One turning vector, and how many steps it has turned:
The counts run from 0 to 683.
[-27 -23 -13  32 -16  -5 -12 -10  18 -21  11  33  54   6   1  -3 -11 -21
   3   1  -8  10  -1  11 -29  -4 -28   0  35  23  31  -5  14 -24  -2 -12
  19  12   4  -8  21 -24 -45  -5  22   2  19  -4  18  -9 -24  32 -12  19
  -7  35  -5 -16  42   2  10 -10]  32
[-38 -14  10  46  -7   3   3 -19  44   7  14   6  44   3 -10  -1  -3 -20
  23 -16  25   1   0  17   1 -19  -4   2  32  14  36 -11  18 -47  -5 -10
  20  10   6   2  18 -20 -30 -13  24  -4  -2 -13  -1 -13  -7  42  10   2
  -7  32 -13 -14  24  -3   8 -11]  387
[-33 -16 -19  30   1  10 -10 -10  26 -15  11  34  44  -3   0  16 -16 -36
  13  21  -1   3   2 -12 -38   2 -16   6  37   7  29 -16  18 -23  -4 -26
  10  22   6 -10  29 -15 -35  -2  16 -18  17  -8   4 -16 -23   6 -15  28
  -1  15 -19 -30  33   5  -9  -6]  496
[ -7 -29 -26  37 -15  -8 -18   6  42 -18   3  26  46  -5  -4  -5 -23 -20
   7   7   1  13  -7   1 -29   5 -24   6  34  29  30  -8  14 -17 -13 -16
  24  26  -4 -16  24 -29 -37 -13  19   9  20 -11  19 -15 -27  20 -13  12
  -2  37 -12 -11  26  16   7  -5]  429
[-23 -26 -13   6 -14  15  15 -33  39  -8   6  31  22  -6  -8 -20 -16 -26
   6   9  -5 -15  -9  11 -19   1 -15  -5  28  30  38 -24  20 -39  -4  -6
  28  -9   2  -5  17 -30 -36 -22  -9   1  21  -9   1   3   1  33   8  21
  -7  35 -14 -18  17 -12   6 -32]  94
[-16 -19  -6  46  -6 -13 -14   7  61  -6   2  10  42 -12  -8  -3 -21 -12
  13 -17  15  13   2   8  -7 -18  -9  11  25  26  31  -7  17 -27 -16 -18
  27  25   4  -8  24 -33 -26 -11  18   8   0 -10  13 -19 -19  18   3  -7
  -2  40 -21  -8  26   8  22  -2]  56
[-28  -1 -19  38  -4  13  -2 -19  49 -24  14  33  42 -11  -6   8 -25 -31
   6   7  12   7  16 -11 -24  -9  -6  11  24  17  35 -28  18 -23  -4 -12
   0  33   4  -8  36   0 -15  -5   9 -27  16 -13   1 -28 -24  11  -1  19
   7  22 -13 -21  31   4   7  -4]  115
[-22  -3 -10  15   2  12  -3 -33  26 -21  16  40  33  -7   0  -2 -27 -27
  -2  -8 -13 -15   9   6 -27 -25   2  14   9  33  33 -21  32 -25  -1 -18
  13  11   8  -3  40 -19 -32  -3 -12   0   8  -5   8 -15 -10  17   4   9
  -3  45  -9 -17  38 -26  14 -31]  501
[-28 -10   4  22  15  12   1 -26  60  12  12  14  20  -7  -9   4 -21 -36
  20  -8  10 -26  -6  -1  -9 -24  12  18  23  18  26 -22  21 -34 -14 -29
  25  13   5  -4  33 -31 -15 -18  -6   9 -12 -10 -10  -9   4  15  16  -2
   1  34 -28 -15  27 -13   2 -25]  155
[-10 -20  19  20  -5  18   2 -39  39   0   7  30  25 -11 -20  20 -23 -34
  13  -2  30 -14   4   6 -17 -10  16  -4  16  11  24 -37  35 -39  -7 -24
  27  11   6  10  26 -25 -42 -22   8   9  -3 -12  -7 -14  -1   7  -5  -5
  -4  17 -37 -14  21   7 -13 -10]  229
[ -5 -34 -18  15 -23   3   6 -25  31 -28   8  27  33   2  -5 -16 -19 -29
  -4  19 -11  -1 -12   6 -29  10 -25  -7  31  32  27 -22  18 -24 -10  -4
  34   6  -5  -7  16 -29 -41 -21   6   0  30  -6  13  -4 -21  34 -11  16
 -13  36 -11  -5  33  10  -2 -19]  186
[ -5 -24 -22  22  -9   0  11  -7  48 -33  -4  21  23 -17  -1   4 -23 -24
  -5  13   3 -10  -2   0  -3 -17  12  22  23  27  31 -36  36 -27 -16 -14
  51  -4   2 -11  15 -24 -40 -22   4  -9   5  -8   0 -11 -26   7   0  -4
  -4  21 -26  -6  38  18   5  -5]  366
[-27 -15 -28  20  -3   2 -10   1  50 -11  12  32  38 -14   0 -10 -24 -13
  -4  -1  -6   6   7  10 -23  -9 -26  12  25  25  48  -9  13 -31  -3  -8
   9  21  10 -13  25 -24 -23  -8  10 -11  24  -9  13 -17 -16  19   6  23
   3  37 -15 -26  27  -2  27  -4]  580
[-17 -10  -7  45 -17  -6   3  -3  44 -16   5  15  58 -19 -11  -6 -13  -1
   7 -13   8  16   9  20  -6 -17 -17   0  28  13  47 -14  27 -33 -13 -10
  23  16   2  -1  30 -23 -30  -5  16  -6   2 -12   9 -11 -25  25  -1   6
 -11  38  -7 -12  23   9  24  -8]  209
[-21 -46   5  29 -14   2  -5 -19  35   4  -2  13  30   6  -8  -5  -8 -29
  25   3  15  -6 -19  12 -18   1 -18  -6  33  26  18 -13  16 -39 -16 -18
  36   0  -4  -4   7 -44 -48 -22  15  17  13  -7   6   3  -6  32   4   5
  -9  29 -22 -12  22   6 -11 -15]  160
[-33  -4  -4  34   1  21   7 -25  46   7  30  27  40   8 -10  -5 -13 -35
  22   4  11  -1   7   3 -21  -4 -14  -2  33  10  42 -15   5 -36  -2 -10
   8  26   5  -4  41 -12 -13 -18  11 -13  16 -17  -4 -14  -4  35  -4  26
   0  27  -7 -17  19  -4   7 -18]  564
[-34  -2   1  26  15  17  -1 -16  51  10  12  17  29 -14 -14  12 -16 -25
  20 -12  17 -17   6   7  -8 -24   7  14  22   5  46 -19  26 -40  -8 -31
  21  17  12  -4  36 -31 -19 -14  -3   0 -10 -15  -8  -8   1  14  14   6
   3  28 -25 -25  24 -13   7 -18]  232
[  1  -4   5  34 -17  11  20 -36  44 -19   1  19  39 -17 -18  -5 -29 -17
  13  -7  16  -8  -2   9  -4 -16  17  -2  17  23  30 -35  36 -29 -17 -14
  33  13  -5   6  37 -18 -29 -11 -11   4 -10 -10  -6  -2 -14  23   0  -6
 -14  38 -11   2  17   3   6 -32]  449
[-22 -20  11  18   0  20   5 -40  50   1   3  17  27 -18 -22  16 -27 -32
  17  -6  21 -21   4   3 -25 -20  12  -3  18  12  26 -38  36 -41 -14 -32
  27   5  10   7  26 -26 -28 -15  -8   6  -6 -10 -12  -9  -5   1   8   3
  -6  21 -35 -22  22  -1 -10 -15]  230
[-10 -18   5  35 -18   3  -4 -28  28 -34   6  33  46  -9 -12  14 -26 -26
   2   0  26   8   8   1 -22 -11   5   0  19  23  21 -33  33 -23  -8 -18
  23  20   1   4  28  -2 -44  -5  20  -8  13  -8   8 -26 -29  13 -15  -1
  -4  19 -17  -9  35  17  -8   5]  126
[-29  -4 -20  36   5  17 -11 -10  41  10  14  29  37  -3  -7  -3 -17 -29
  19   0   3  -4   4   6 -28  -3 -15   8  31  12  45  -8  11 -29   2 -21
   3  33   5  -9  42 -26 -20  -9  -2   3  15 -16   3 -11  -6  25   0  19
   3  45  -3 -21  14 -19  11 -25]  335
[-17 -15  20  28 -18   0   9 -41  56 -14   9  14  43 -12 -11  -5 -27 -16
  11 -15  21   3   0  13  -8 -18   1  -6  12  31  23 -36  31 -36 -17 -12
  25   5  -1  11  27 -13 -21 -12   5   3  -2  -4   0 -17  -8  27   5  -6
 -10  31 -20  -6  19   5   6 -10]  296
[-35 -11   0  36   2   8 -12 -19  32   6  18  26  48  10  -4  -7 -15 -27
  20  -6  -1   2  -6   5 -31  -5 -29  -2  35  17  33  -3   5 -30  -6 -18
   3  27   3  -1  42 -25 -24  -4   7  -2  14 -10   8  -8  -7  34  -2  23
  -3  44  -3 -22  23  -9   7 -21]  412
[ -9 -34 -13  20   9   1   3   6  64   3   2   4  23 -11  -3   2 -18 -26
  11   1   8 -16 -11   6  -6 -10   0  19  31  13  37 -16  23 -32 -21 -22
  49   5   7 -14  19 -52 -29 -32   4   9   2 -10   2   0 -10  10   7   0
  -4  27 -40 -12  26  15   3  -8]  71
[-16  -6   6  49 -23   8  16 -28  36 -21  -3  15  54 -14 -19   5 -22 -21
  22  -2  26   7   0   2  -6 -15   8  -7  31  10  28 -40  34 -31 -16 -15
  24  15  -6   4  24   2 -28   1   9 -10  -7  -9  -5  -8 -20  20  -3   1
 -13  22  -6  -8  20   7  -9 -12]  371
[-32 -15  15  17 -13  21  18 -48  39  -1  10  21  31  -7 -16  -3 -19 -31
  21  -2  17 -15  -2  10 -25  -6   2 -17  24  15  33 -37  27 -46  -6 -19
  20  -2   5  10  25 -16 -32 -15  -4  -5   8 -11 -10   0   2  28   4  13
  -8  21 -18 -18  14  -1 -10 -24]  474
[-19 -19 -21  26   6  12   0  -5  43 -11  24  35  34   2  -5   8 -14 -36
   1  18  10  -2   5  -5 -29   7 -16  10  32   4  40 -15   6 -27  -2 -12
  22  22   7 -15  30 -18 -29 -22  22 -16  27 -14   5 -20 -19  18 -18  29
   4  14 -19 -16  31  19  -1  -1]  572
[-36 -17   1  42   2   1  -7  -5  44  16   5   5  39   7  -7  -1  -2 -25
  30  -7  15  -3  -9  14  -7  -9 -10   6  37  10  35  -1  10 -38  -8 -19
  27  14   2  -9  24 -38 -29 -18  15  11   0 -13   3  -1   0  35   5   4
  -6  40 -14 -16  22  -6   6 -21]  158
[-21 -25  10  10  -6  14  -2 -44  44   9  11  28  29 -11 -12  -6 -27 -28
  17  -9  10 -18  -4  11 -30  -2 -12  -8  19  26  29 -26  24 -43  -8 -20
  12   8   4   8  30 -31 -32 -18  -4  14  12 -10   0  -8   5  25   7  13
  -3  36 -22 -20  13  -9  -3 -26]  322
[ -7 -26   8  23 -12   0   0 -19  21 -25  -1  30  37 -11 -12  17 -14 -20
   0  -4   9 -10   2  10 -10 -23   9  12  19  19  23 -22  43 -30 -11 -20
  49   0   7   0  17 -29 -56 -16  15  10  -4  -8   8 -11 -20  10  -9 -15
 -15  25 -28  -6  43  17  -3  -4]  136
[ -4  -8   9  24  -6   2  -1 -37  53 -19  13  29  34 -18  -8   6 -39 -22
  -1 -18  11 -10   1   2 -18 -23  14  12   8  33  20 -33  37 -19 -18 -22
  23  18  -1   5  40 -19 -22  -9  -8   6  -8  -6   1 -17 -15  10  -2 -13
  -5  37 -26  -4  33  -2   5 -16]  52
[ -3 -34   4  36 -18  -4   9 -19  36 -17  -4  12  37  -6 -12   6 -20 -23
  14   7  16  -8 -17  -1 -12  -5   5  -7  30  18  15 -24  29 -25 -26 -19
  51   5  -6   1  14 -30 -46 -21   8  13  -3  -6   1   1 -21  17 -10  -8
 -20  28 -26   3  28  20 -17  -8]  533
[-11  -8   0  20  -4   1   1 -23  61 -14   4  20  33 -25 -10   3 -41 -19
   6 -19   0 -10  -3   0 -15 -28   1  12   9  31  25 -31  34 -21 -25 -18
  24  17   4   0  35 -25 -16  -4 -14   6 -10  -6   2 -13 -15   6   8  -9
  -7  35 -27  -8  29   1  16 -15]  53
